In the rows, zero is written as 128.
One turn moves every row onto another: examples first, then more rows asked:
Q972: [121 150 108 133 173 109 108 129 148 137 150 140 131]
Q628: [136 146 155 122 150 144 120  72 132 136 133 141 102]
Q829: [137  98  92 142 161 122  92 114 133 134 121 115 119]
Q843: [134 145 135 159  91 165 111  94 158 113 121 129 129]
Q699: [129 139 147  98 163 111 123  93 151 114 112 140 126]
Q493: [123 138 119 120 142 145 115  70 139 127  95  98 132]
Q482: [117 164 109 155 125 133 142 143 115 125 107 125 161]
Q103: [138 161 111 140 154 100 120 156 110 103 130 112 114]
Q141: [131 142 121 119  87 107 139 163 148 108 115 115 131]
Q603: [142 136 123 153 106 161 162 109 122 129 105  91 124]
Q477: [143 144 131 158 139 139  90  84 138 128 107 156 132]
Q605: [138 116 131 101 156 107 123  87 130 105 156 132 138]
Q865: [131 152 148 125  71 148 129 116 127 128 115 125 103]
Q673: [145 125 123 123 137  80 108 152 124 102 152 115 140]
Q245: [105 131 135 128  95 105 119 147 137 154 143 118 151]
Q528: [132 121 111 155 129 133 125 171 128 124  99 106 122]
Q822: [149 133 143  83 108 147 124 100 137 119  95 124 143]
Q139: [173 129 121 155  86 113 145 124 120 137 124 110 150]
Q983: [150 146 168 104 111 120 141  90 114  99 127 109 130]
Q56: [151 131 153 118  91 126 126 116 102 169 132 123 123]
Q358: [123 118 131 142 143 105 125 155 165 114 126 125 161]
Q721: [120 136  98 133  90 139 160 126 117  99 147 115 115]
Q749: [129 158 145 123 109 117 109  83 115  97 114 102 101]
Q50: [156 145  96 146 153 147 103 140 137 131 123 158 137]
Q163: [117 107 115 126 157 121 123  95 113 107 138 154 104]
Q874: [133 133 138 131 150 115 115 126 147 155 179 103 133]
Q147: [146 118 137 124  84 115 153 146 112 100 143 122 132]
Q777: [161 121  97 138 152  91 128 133 141 128 161 126 124]
Q978: [165 126 150 129  91 130 148  83 127 122 128 119 102]
Q320: [132 113 137 184 159 134 113 128 126 123 142 130 117]
Q763: [135 147  96 148  92 114 121 162 134 137 149 120 123]
Q286: [157 162 107 154 107 163 113 151 152 115 132 117 129]
Q472: [120 123 137 114 132 159  75 108 142 106 116 115 107]
Q183: [155 149  92 123  95 159 114  94 109 131 130 104 129]
Q85: [129 138 161  84 145 148 124 117 132 152 139 126 126]
Q873: [174 107 138 126 162 129 106  98 151 123 149 112 120]

Q972 turns into Q763
Q777 turns into Q141
And these:
Q843 turns into Q477
Q829 turns into Q528
Q605 turns into Q673
Q183 turns into Q472
Q163 turns into Q103
Q822 turns into Q873
Q85 turns into Q874

One turn moves every row onto another: examples first, then more rows asked:
Q301: [137 115 135 106  98 144 159 116 152 130  99 134 103 134 156 124 101 159
 116 150]
Q646: [139 146 112 118 160 111 135 132  79 113 158 116 137 116 120 151  91 117
 113 104]
Q719: [129 107 142  94 115 140 153 138 150 129 115 131 100 117 176 117 115 157
 101 137]
Q290: [142 115 139 102  98 144 158 118 153 129  98 132 110 138 155 126  98 159
 112 150]
Q780: [142 116 132  92 121 124 174 126 128 123  99 123  93 137 155 132  79 146
 120 127]
Q955: [119 150 124 130 153 113  84 140 126 113 136 110 179 133 108 148 115 126
 136 133]
Q295: [ 99 144 115 137 155 117  81 143 131 119 146 107 160 116 119 142 127 125
 141 133]
Q830: [130 153 144 120 119 141 154 126 142 126 119 165 154  98 123 115 161 131
 101 155]
Q450: [127 110 130  90 126 127 165 134 138 126 109 115  84 121 166 129  89 145
 117 127]
Q55: [135 142 116 113 164 112 130 138  85 113 162 110 138 110 125 151  96 117
 108 103]
Q627: [132 114 126  96 121 125 172 127 129 125 104 123  82 128 160 129  85 145
 124 127]
Q120: [134 137 119 136 113  95 113 114 115 123 115 135 135 162 102 132 148 110
 177 102]
Q432: [132 112 134 106 100 145 155 119 156 132 103 130 100 129 160 123 104 158
 114 150]
Q42: [127 153 141 124 118 141 156 124 141 128 120 166 149  96 123 114 162 131
 105 155]
Q660: [134 155 145 120 118 140 156 124 140 125 117 166 157 102 120 116 159 131
 102 155]
Q466: [ 89 127 121 129 137 114  77 143 151 129 143 107 138 129 128 128 150 118
 144 122]
Q230: [148 136 140 116 120  94 102 125 124 117 114 123 162 169 105 139 144 110
 157 102]
Q257: [134 111 140 100 102 145 152 123 159 131 104 127 106 129 162 124 105 158
 110 149]
Q760: [127 140 111 117 165 113 129 138  86 116 166 110 128 102 129 148 100 117
 111 104]
Q224: [156 118 144  96 106 134 167 125 133 121  97 144 118 146 155 123  95 158
 105 138]
Q347: [136 144 132 125 126 104  95 126 126 116 114 125 174 176  97 140 119 121
 144 122]
Q262: [135 111 139  82 128 126 162 138 140 124 107 112  96 126 166 132  87 145
 110 126]
Q713: [129 155 139 126 116 141 158 121 138 127 118 169 149  99 120 114 160 132
 106 156]
Q792: [128 131 137 104 128 109 134 151 101 128 149 131 139 112 114 115 167  87
 123  82]
Q58: [143 117 129 110 102 136 173 118 128 125 101 151  96 138 156 117  99 157
 119 139]
Q925: [140 134 143 100 127 107 136 149  98 124 143 133 151 122 108 119 161  88
 120  83]
Q350: [118 134 141 112 138 109  75 145 148 120 131 106 172 152 118 139 136 119
 130 121]
Q109: [133 156 142 123 116 140 158 121 137 125 116 169 154 102 118 116 157 132
 105 155]
Q984: [140 113 142  99 101 144 153 122 157 129 101 128 112 134 158 126 101 159
 108 149]
Q950: [133 145 105 125 158 112 138 129  76 115 159 120 126 113 120 148  93 117
 120 104]
Q960: [148 112 152  86 115 137 154 137 146 122 106 131 120 133 167 123 104 157
  94 137]
Q178: [144 114 139  83 125 123 167 133 134 121 101 117 102 135 159 134  80 146
 112 127]
Q592: [143 138 138 106 122 106 144 142  89 124 139 141 148 129 101 119 156  88
 127  83]
Q49: [126 111 127 110 107 140 165 126 139 131 111 143  85 120 169 113 112 156
 116 138]
Q491: [125 157 114 142 144 110  98 127 111 112 128 123 174 145  97 147 107 127
 149 134]
Q888: [133 126 147 106 131  98  86 140 142 122 127 107 160 149 122 137 158 109
 145 101]
Q812: [135 137 128 115 119 107 147 139  88 127 141 144 134 123 102 115 159  88
 136  83]
Q919: [117 146 107 150 116 106 108 113 116 123 117 139 141 167  94 131 124 120
 168 123]
Q576: [109 121 131 120 130 103  87 138 144 129 137 108 131 130 131 129 171 108
 158 101]
Q92: [ 93 147 100 153 147 116  92 131 121 122 144 118 142 116 113 138 125 125
 157 134]
Q525: [125 142 104 124 161 113 135 132  81 117 164 116 121 104 126 146  99 117
 118 104]
Q184: [ 88 135 100 152 124 112  96 124 131 131 135 128 118 138 114 124 143 118
 168 123]
Q354: [125 133 129 114 124 109 140 144  95 129 148 138 129 113 110 113 166  88
 133  83]
Q938: [110 128 114 139 119 100 104 122 127 130 130 126 115 138 119 125 164 109
 177 102]
Q844: [109 154  99 156 141 113 102 122 108 118 132 128 150 134 100 140 113 126
 161 134]

Q525 turns into Q760
Q42 turns into Q830
Q792 turns into Q925
And these:
Q49 turns into Q719
Q491 turns into Q844
Q627 turns into Q450
Q466 turns into Q350
Q120 turns into Q938
Q984 turns into Q290

